(in the rows, 128 means zero)
Each path below is one point turned by a fixed rotation once a step. After each direction that follows a path, write how fast that rotation turns it, in degrees each step (0 if it stays still).
Each turn is a multiple of 5 degrees from 10 to 175, or 0.
Each row of a path follows its step; steps can be skipped.
Rotation 1:
step 6: [125 144 118 121 130 123 125 132 135 124 121 131 135 132 124 126 121 121
 124 134 126 139 131 128 130 128 130 135 129 134 127 130 125 121 129 125
 118 131 132 121 135 125 129 129 126 134 128 130 133 129 126 133 127 126
 141]
step 9: [138 134 122 133 122 129 126 132 132 127 125 134 131 134 130 131 130 124
 132 131 116 131 124 123 141 120 127 131 144 125 127 125 130 123 136 130
 119 123 124 127 128 124 122 118 121 130 121 127 124 130 134 130 129 127
 129]
step 10: [125 134 127 122 125 131 124 132 125 126 128 127 123 130 123 122 133 130
 135 126 120 121 128 122 126 124 120 132 126 123 131 119 132 123 139 138
 124 137 132 118 128 127 123 122 122 137 124 131 124 132 130 135 129 123
 140]
step 11: [134 135 121 128 126 130 130 125 127 131 116 133 131 126 123 124 129 127
 127 130 132 133 136 126 129 123 115 131 126 126 131 124 126 122 133 126
 114 136 129 128 140 122 132 138 122 132 126 124 125 129 129 125 137 121
 138]
step 19: [129 137 123 129 128 132 127 131 125 134 121 120 125 131 125 121 125 129
 133 129 121 120 121 126 137 122 125 136 132 126 127 122 125 133 132 145
 130 142 131 126 131 128 125 128 125 133 126 129 128 127 132 127 131 121
 139]
step 25: [137 136 127 140 120 130 127 139 121 127 122 126 126 131 127 133 130 128
 128 130 121 121 130 128 126 133 123 135 136 133 143 133 126 127 132 133
 130 130 130 123 134 120 120 131 129 138 129 123 132 125 126 129 135 126
 129]
step 26: [134 132 119 135 131 126 129 135 129 126 125 129 127 139 131 132 134 128
 131 137 123 126 120 130 127 123 113 133 129 129 125 118 126 125 129 128
 131 126 121 133 136 120 119 125 119 131 118 126 123 124 127 130 126 127
 133]
Directions:
[126 127 127 129 130 126 129 127 130 128 127 129 127 130 127 127 130 126
 130 127 126 127 127 129 128 129 129 129 128 125 129 132 131 128 128 127
 127 127 130 128 127 127 129 126 127 127 125 130 128 127 127 129 126 129
 130]
125
[129 129 127 129 128 127 129 128 131 126 129 127 129 131 128 126 127 126
 128 128 126 127 127 129 128 130 127 126 127 129 128 128 128 129 129 130
 130 124 128 127 128 126 128 129 129 130 129 129 124 128 130 127 130 128
 127]
40
[128 128 129 130 127 128 128 129 127 128 127 130 127 126 128 130 126 129
 129 128 127 129 123 129 128 127 128 126 131 128 128 129 128 129 129 129
 132 128 130 130 129 127 129 127 127 129 129 127 129 129 127 128 128 125
 127]
65
[128 127 125 129 128 128 130 128 129 129 128 130 128 131 127 128 126 127
 128 129 130 129 127 128 128 129 127 129 129 128 127 127 127 127 125 127
 126 129 126 131 128 126 129 127 130 127 130 127 127 130 129 126 127 126
 132]
145
Rotation 2:
step 2: [124 119 118 124 130 131 133 126 139 133 119 122 124 130 130 128 128 136
 126 127 123 127 123 118 122 140 138 125 123 125 133 128 122 126 125 123
 127 130 128 131 125 132 134 125 132 122 134 124 134 118 127 129 123 125
 124]
step 5: [125 129 127 117 134 135 126 119 128 122 131 127 124 121 129 128 126 131
 132 135 125 127 136 123 118 131 128 138 121 117 132 124 132 129 127 130
 127 126 125 133 118 131 139 133 126 132 128 134 128 128 132 126 116 130
 122]
step 7: [123 123 134 129 130 139 127 118 136 132 126 125 123 135 130 130 117 129
 133 134 128 130 127 135 125 134 130 133 130 121 131 126 128 126 132 132
 130 136 135 125 125 134 137 119 123 140 133 126 132 131 135 135 135 131
 129]
step 13: [124 128 124 130 137 141 129 120 128 122 120 133 121 116 128 136 122 134
 133 133 124 131 129 122 117 131 137 130 121 132 135 128 124 134 123 127
 122 127 121 126 129 128 131 129 130 136 133 137 129 126 128 129 129 132
 126]
step 15: [125 125 128 120 129 137 128 123 127 127 130 125 123 136 142 131 116 129
 129 135 130 139 132 125 131 127 123 133 121 125 136 140 126 125 129 127
 129 135 132 132 125 132 130 124 124 131 130 133 136 123 127 134 131 139
 128]
step 23: [128 122 127 130 130 136 120 118 122 125 123 119 123 139 132 134 127 135
 126 131 124 132 121 125 125 124 120 123 120 130 129 128 136 129 128 124
 126 131 133 133 123 135 140 126 127 134 129 135 129 119 128 133 134 134
 129]
step 25: [127 122 118 129 126 127 128 129 117 133 123 120 121 133 134 128 115 137
 134 130 129 128 135 120 131 133 134 128 126 129 133 127 131 124 123 129
 125 131 130 134 125 138 125 126 137 138 131 119 129 126 125 128 125 121
 130]
Directions:
[125 129 128 128 130 131 129 129 128 127 128 128 129 127 131 127 127 127
 131 126 128 129 129 126 129 126 126 128 129 129 131 126 126 129 129 126
 131 127 128 127 128 127 127 128 129 129 129 130 127 127 128 127 132 130
 129]
10
[127 130 128 128 126 126 126 127 129 127 130 129 126 126 128 126 128 127
 130 127 128 127 127 126 125 129 129 127 127 127 131 128 128 126 128 126
 127 127 128 126 128 128 128 130 132 129 126 125 128 129 131 127 128 128
 127]
130
Rotation 3:
step 4: [128 133 127 136 128 126 125 130 132 128 129 135 133 123 132 130 124 121
 129 115 134 137 137 120 124 127 126 129 131 128 122 117 132 124 132 131
 130 129 130 125 129 125 126 128 129 141 124 131 119 125 127 130 129 133
 133]
step 9: [134 131 126 122 125 125 131 129 128 129 132 128 136 122 122 119 127 127
 121 113 126 130 126 135 123 128 118 119 132 121 128 126 127 129 125 127
 121 128 126 134 126 125 129 126 132 129 126 130 121 129 122 123 122 138
 131]
step 13: [129 133 129 124 123 129 128 128 124 120 126 125 135 129 126 126 124 121
 126 123 121 136 125 131 121 122 125 125 133 124 126 119 134 128 126 125
 117 125 137 134 129 118 141 133 129 129 124 129 124 122 131 124 125 128
 132]
step 14: [130 128 128 130 126 132 126 119 132 133 134 128 139 136 132 129 126 126
 136 130 122 136 119 128 129 129 122 121 118 126 127 124 126 131 122 126
 122 122 130 130 130 118 136 128 137 132 125 127 130 125 122 119 131 129
 133]
step 21: [138 125 124 126 125 139 125 127 128 137 136 133 142 130 128 122 129 125
 123 117 126 129 128 131 129 129 120 123 123 134 129 130 128 137 133 133
 127 127 124 130 125 127 132 129 130 135 121 130 126 126 122 129 126 133
 130]
step 22: [130 130 122 130 126 130 130 124 134 115 133 129 141 125 130 127 127 129
 129 117 135 130 128 122 129 122 125 122 131 134 131 124 127 134 128 137
 123 128 131 128 117 125 126 120 126 135 128 126 120 124 127 128 123 132
 130]
step 26: [129 129 127 133 125 127 140 127 136 125 131 129 142 128 131 133 132 123
 135 124 126 135 123 129 129 117 126 120 122 137 131 123 131 125 125 127
 127 124 132 137 130 125 130 127 128 130 129 131 118 125 126 121 131 128
 134]
Directions:
[132 129 129 128 128 130 128 130 128 130 130 130 127 126 127 128 129 127
 128 126 131 126 128 125 129 127 127 128 129 131 128 127 128 128 129 129
 130 127 129 128 129 129 126 126 126 128 131 128 125 125 126 130 128 127
 127]
20
[129 127 126 128 129 129 127 126 130 127 127 127 128 127 128 125 126 127
 127 127 128 127 129 128 127 128 128 130 131 127 128 127 133 128 129 130
 128 124 127 127 128 126 129 128 127 128 127 126 127 131 129 130 128 128
 126]
120
[127 129 123 129 127 128 126 128 127 130 129 129 125 129 128 131 126 126
 127 130 127 129 130 128 127 129 127 127 128 130 128 130 128 130 128 127
 130 126 128 130 128 128 129 127 130 127 129 127 126 129 128 126 131 128
 127]
115
[129 128 128 129 127 129 132 129 127 126 128 129 128 128 128 126 130 128
 128 128 125 127 127 128 127 129 125 128 129 127 130 128 127 127 128 127
 131 125 130 128 127 126 128 126 129 130 128 129 129 128 131 126 130 126
 125]
25
Rotation 4:
step 0: [128 133 126 123 127 126 123 127 126 137 119 127 120 121 122 136 120 121
 130 135 125 123 134 139 135 125 122 133 131 126 127 124 116 120 135 128
 134 133 126 131 125 126 127 127 125 131 133 129 123 125 128 126 125 121
 115]
step 4: [130 126 128 121 135 128 115 127 128 126 129 125 131 137 137 133 122 129
 134 141 138 121 128 127 127 135 134 125 127 133 130 130 123 135 133 124
 124 141 126 128 133 122 124 125 134 125 131 122 129 137 126 124 134 128
 128]
step 5: [123 124 134 127 116 119 128 126 120 124 126 136 125 124 130 130 128 128
 122 122 138 126 122 125 132 129 134 125 116 125 127 128 118 117 132 134
 129 134 119 128 129 123 126 133 127 117 126 128 122 122 132 130 130 122
 121]
step 10: [125 124 126 129 120 121 141 132 128 125 136 134 134 126 134 130 126 125
 132 122 130 131 131 129 133 126 126 122 129 139 133 137 123 122 133 133
 125 138 133 139 127 128 137 140 126 138 129 135 127 128 125 127 133 128
 125]
step 11: [135 136 132 124 122 131 130 125 134 134 139 123 127 118 127 128 134 123
 122 121 134 125 138 134 121 122 126 122 129 131 123 122 122 135 123 126
 140 134 132 127 125 121 123 126 121 131 133 133 132 133 131 125 123 124
 127]
step 13: [122 117 140 128 127 134 115 136 126 137 127 122 138 130 127 134 128 129
 129 129 136 131 126 128 129 130 130 131 123 121 121 131 126 126 127 124
 125 127 119 127 127 135 139 136 131 126 128 128 136 129 128 136 138 128
 125]
step 15: [125 123 127 122 132 120 132 119 132 128 126 125 126 130 126 119 129 123
 135 136 131 133 128 129 121 128 128 133 132 143 128 134 122 129 130 124
 125 133 136 131 140 130 120 139 122 125 138 125 126 125 135 126 124 121
 128]
Directions:
[127 130 127 129 126 129 128 129 125 128 130 128 129 126 127 127 126 128
 130 128 126 128 129 131 132 129 125 128 131 129 130 126 128 127 127 128
 127 127 129 129 126 127 127 128 127 131 128 129 129 128 128 126 128 130
 127]
40
[128 129 129 128 130 129 129 129 125 128 126 129 127 129 127 129 127 129
 127 128 128 128 129 126 131 128 128 131 127 129 124 129 126 128 127 129
 127 128 125 129 129 126 125 128 126 126 125 126 129 131 129 127 128 129
 129]
95
[129 127 130 128 130 130 125 130 127 128 128 129 129 130 128 130 128 128
 129 129 129 129 131 126 129 125 130 129 131 131 131 128 126 127 129 129
 126 130 128 130 129 129 131 127 129 128 127 129 130 127 126 129 128 130
 129]
120
Rotation 5:
step 1: [120 119 134 135 115 124 126 127 124 129 120 129 128 125 128 126 133 133
 127 128 131 131 127 135 130 127 140 144 131 120 128 127 122 133 137 136
 127 133 121 123 122 132 122 133 125 126 126 129 127 127 133 126 126 126
 129]
step 2: [125 119 124 133 124 126 131 129 122 126 128 119 132 130 124 132 134 127
 126 124 127 132 130 118 126 134 131 125 131 127 133 131 122 126 132 130
 129 129 128 124 122 132 137 117 121 123 126 120 138 132 143 117 130 123
 123]
step 3: [122 124 133 135 129 133 125 133 134 134 127 129 113 127 132 125 130 131
 128 134 132 133 126 126 129 131 134 134 138 125 125 127 138 128 134 129
 137 128 135 124 134 132 125 128 129 123 122 123 139 131 136 120 122 118
 130]
step 20: [136 121 125 132 118 132 131 130 118 128 124 120 126 124 120 126 138 135
 127 127 132 135 126 131 134 138 132 135 129 124 135 134 131 136 133 129
 130 124 124 124 124 126 131 125 118 121 130 128 138 130 135 118 128 127
 126]
step 22: [124 117 133 133 122 134 122 136 132 125 125 134 135 127 125 128 128 127
 127 128 130 129 124 129 129 120 138 136 133 121 124 126 132 131 132 126
 130 128 130 131 129 132 122 131 122 129 130 127 141 136 141 125 135 115
 119]
step 26: [123 121 124 134 123 133 128 129 122 131 127 129 120 126 129 117 135 131
 126 130 125 140 122 137 129 138 135 133 132 123 121 133 134 140 131 126
 131 125 123 127 123 135 132 133 127 131 125 123 135 131 128 120 119 126
 132]
step 27: [127 116 133 130 130 121 128 127 126 127 122 126 135 127 128 129 139 131
 126 133 129 128 132 132 128 130 133 135 138 130 134 128 121 134 137 132
 126 129 115 129 131 131 122 128 120 127 130 117 135 122 142 125 134 123
 128]
Directions:
[128 125 129 127 126 128 129 125 128 126 132 127 130 130 129 128 129 131
 126 127 129 129 128 129 128 130 128 126 127 126 129 131 127 131 129 130
 127 129 128 128 127 129 127 128 128 126 128 127 127 129 126 128 127 131
 128]
115
[128 129 130 129 128 127 128 129 129 126 126 129 132 129 128 128 129 128
 128 123 125 128 129 127 125 127 129 127 128 127 127 130 129 128 129 130
 128 128 128 129 127 128 129 126 130 130 129 129 130 128 129 128 129 128
 124]
125
Rotation 6:
step 1: [134 126 121 126 129 125 128 125 127 133 127 132 131 135 131 136 126 132
 127 136 135 133 124 123 136 123 121 128 139 136 124 126 120 127 131 138
 131 128 124 126 114 127 133 130 132 130 121 122 128 124 132 131 118 126
 127]
step 4: [125 135 122 128 135 136 130 128 139 129 125 124 119 129 133 128 125 126
 132 132 130 116 124 130 130 124 129 122 135 131 125 124 126 129 124 115
 122 126 124 125 133 134 119 135 136 123 118 126 122 131 127 133 126 125
 126]
step 10: [135 127 129 132 124 127 133 123 123 126 132 134 125 127 133 136 135 125
 124 137 124 132 118 122 133 123 132 124 129 126 123 130 125 119 122 130
 127 126 118 125 121 131 121 126 116 120 124 119 132 126 131 134 122 132
 128]
step 18: [127 126 124 123 134 127 126 126 127 126 136 119 135 127 143 136 125 130
 128 135 137 126 128 124 131 128 126 128 132 128 120 124 123 126 117 125
 128 123 119 126 122 133 131 132 125 129 125 118 129 140 126 129 125 133
 129]
step 20: [134 128 119 123 130 130 141 121 134 128 129 131 127 136 130 133 124 132
 137 128 127 119 128 130 130 120 126 120 137 126 131 124 134 130 130 134
 124 127 130 135 129 123 131 136 124 131 130 133 118 125 122 130 121 128
 135]
step 26: [142 136 124 122 131 128 131 135 120 128 133 127 133 125 137 127 133 131
 125 139 132 132 121 123 128 127 124 125 134 124 129 129 122 126 125 127
 125 130 130 120 117 128 135 132 131 128 124 137 131 133 125 137 125 130
 128]
step 27: [128 124 125 124 129 133 138 121 138 124 136 122 136 138 133 126 127 132
 131 129 126 134 118 121 139 125 135 128 128 127 126 128 130 118 120 134
 125 131 124 131 130 133 120 125 131 130 124 122 135 131 131 127 126 124
 131]
Directions:
[128 128 126 127 127 128 128 130 127 128 128 129 128 127 126 129 125 130
 130 128 128 133 129 129 129 129 129 127 129 130 125 130 128 131 130 129
 127 128 127 125 129 126 129 128 129 131 128 129 128 128 129 128 128 129
 128]
175
[131 131 130 130 127 126 127 129 123 128 128 130 126 129 129 130 128 130
 128 127 128 130 127 126 128 129 127 129 128 129 129 130 127 127 128 127
 126 129 130 130 126 125 126 127 128 125 129 130 129 127 129 128 129 128
 126]
155
[130 126 128 131 128 127 127 128 131 128 130 128 129 125 127 128 130 130
 127 127 128 128 130 124 129 126 126 128 128 128 128 128 125 129 129 128
 130 127 129 125 125 129 128 128 127 130 129 127 128 127 130 128 130 128
 128]
45
[127 127 128 127 130 125 130 125 127 128 127 126 129 128 129 129 130 131
 129 132 127 129 127 128 128 127 128 129 125 129 127 129 128 127 125 129
 130 127 127 128 126 125 129 130 128 128 129 128 129 128 128 129 129 126
 130]
40
[124 128 129 126 126 127 125 129 128 129 128 127 132 129 129 128 131 129
 128 126 129 130 129 129 128 126 126 126 127 132 129 129 128 127 128 127
 127 128 128 130 127 128 128 127 127 128 126 127 127 127 128 127 126 128
 127]
65
Rotation 7:
step 1: [129 122 128 130 131 125 128 128 134 139 129 123 128 122 131 121 130 133
 130 125 119 124 128 131 127 114 130 127 134 127 130 113 127 128 129 132
 134 134 131 122 129 135 129 137 132 129 128 125 131 133 131 136 131 130
 129]
step 5: [122 128 130 128 130 130 122 132 119 122 138 127 130 120 131 130 128 130
 123 132 137 128 131 135 129 123 134 126 124 134 127 128 129 130 123 133
 125 119 130 125 127 119 121 129 134 132 130 120 120 116 132 134 126 122
 129]
step 8: [132 121 127 125 132 118 127 133 132 124 126 123 134 114 129 122 121 133
 129 130 129 124 126 119 125 133 122 130 124 115 126 133 136 120 123 132
 136 127 126 131 124 130 130 131 124 131 127 134 128 127 132 129 130 132
 128]
step 15: [127 135 138 122 122 124 124 122 133 135 132 125 128 125 126 125 135 129
 128 133 135 123 135 129 128 132 128 123 132 124 128 122 122 132 122 125
 135 122 118 124 127 125 130 134 126 135 123 136 126 128 127 137 132 120
 134]
step 20: [128 129 125 136 136 125 119 131 123 127 118 125 139 121 124 133 122 131
 129 124 120 132 127 128 134 121 122 125 130 127 132 119 128 130 125 125
 129 127 125 129 129 128 130 122 130 133 134 124 122 128 129 116 133 121
 133]
step 27: [130 133 129 132 132 123 125 129 132 133 118 128 128 126 122 124 128 124
 136 130 132 128 127 134 130 124 132 130 126 124 125 124 127 127 128 133
 136 127 124 129 128 122 113 129 116 123 129 125 133 129 130 129 143 136
 124]
step 28: [128 142 126 129 126 137 128 124 131 131 131 143 127 132 122 136 132 126
 124 123 132 133 128 134 133 131 131 129 132 130 126 127 129 124 134 132
 124 129 128 122 135 136 115 129 129 121 121 126 129 128 133 128 132 130
 125]
Directions:
[128 126 127 129 128 129 128 129 127 129 128 127 129 128 131 129 129 127
 124 127 125 126 129 127 128 127 127 128 128 127 129 126 128 129 130 130
 127 129 128 124 128 124 130 128 126 127 127 129 127 128 130 125 128 130
 126]
115
[125 131 127 128 130 128 127 127 127 128 126 126 130 130 125 129 129 127
 127 126 129 128 125 129 127 127 127 127 129 129 129 129 128 128 129 128
 128 127 128 130 130 126 127 128 129 124 128 124 126 127 130 127 129 128
 126]
45
[125 129 127 128 129 130 126 130 127 126 127 127 129 127 130 127 130 128
 129 128 129 126 129 130 125 127 131 126 128 130 127 128 125 128 127 127
 126 129 127 129 126 128 128 129 128 130 130 129 127 131 128 127 130 127
 129]
70
Rotation 8:
step 0: [126 127 125 129 134 124 128 137 133 116 129 134 123 131 128 134 130 124
 132 132 115 133 132 123 123 132 115 134 127 124 132 124 123 131 128 131
 125 127 131 125 130 128 126 126 125 110 129 115 126 129 124 122 115 130
 125]
step 2: [133 131 134 131 122 132 119 124 129 124 130 130 127 131 133 127 117 126
 129 130 120 130 135 133 142 132 126 138 125 126 128 131 126 115 125 128
 129 134 119 126 126 120 126 137 123 132 126 127 132 123 143 128 118 132
 129]
step 10: [129 136 127 132 124 118 122 135 125 123 123 123 119 125 132 116 125 122
 121 139 131 132 132 129 137 131 129 129 132 128 126 132 124 115 122 128
 133 118 122 125 130 120 130 127 123 127 127 125 129 125 128 133 114 127
 119]
step 21: [133 137 138 130 124 135 122 123 129 122 126 133 127 120 130 118 123 127
 131 131 125 134 131 135 135 133 130 139 132 127 128 138 125 118 129 122
 130 123 125 133 133 121 124 130 123 124 122 136 131 124 132 128 127 143
 121]
step 22: [129 129 129 136 132 115 131 129 126 123 130 125 124 131 137 127 115 122
 127 128 126 125 134 132 127 134 136 131 120 133 130 130 119 117 124 133
 128 128 125 135 133 122 128 128 127 126 126 116 136 130 132 131 115 139
 126]
step 24: [129 130 138 138 123 126 119 125 124 124 127 134 135 130 134 131 126 126
 124 133 124 127 133 133 124 136 127 138 123 121 121 124 122 132 141 125
 122 134 129 125 128 131 129 120 121 121 129 139 132 116 131 133 128 125
 119]
step 27: [138 126 131 134 120 130 129 136 130 115 124 137 127 129 124 137 128 127
 136 138 117 133 128 131 132 128 119 135 126 122 130 129 125 130 133 127
 132 130 131 120 124 123 129 124 122 124 129 112 134 125 132 133 128 133
 124]
Directions:
[131 130 128 129 128 128 130 127 129 128 124 129 129 129 127 126 129 128
 127 130 127 129 127 129 127 130 126 127 128 126 127 128 128 126 129 131
 128 126 127 131 124 130 128 126 130 129 128 129 130 128 127 130 129 129
 127]
125
[127 129 129 127 130 128 130 126 125 127 130 128 130 129 130 128 126 127
 124 129 128 127 130 129 126 128 130 129 126 130 126 130 130 128 130 128
 127 129 130 130 129 129 129 127 127 129 128 127 129 128 128 127 132 128
 127]
40
[129 129 128 130 130 130 130 127 127 128 128 125 126 129 127 130 129 128
 128 128 128 126 129 130 126 127 128 129 127 130 129 129 128 128 126 127
 128 124 127 128 128 131 128 126 127 127 128 125 126 128 128 128 126 130
 132]
95
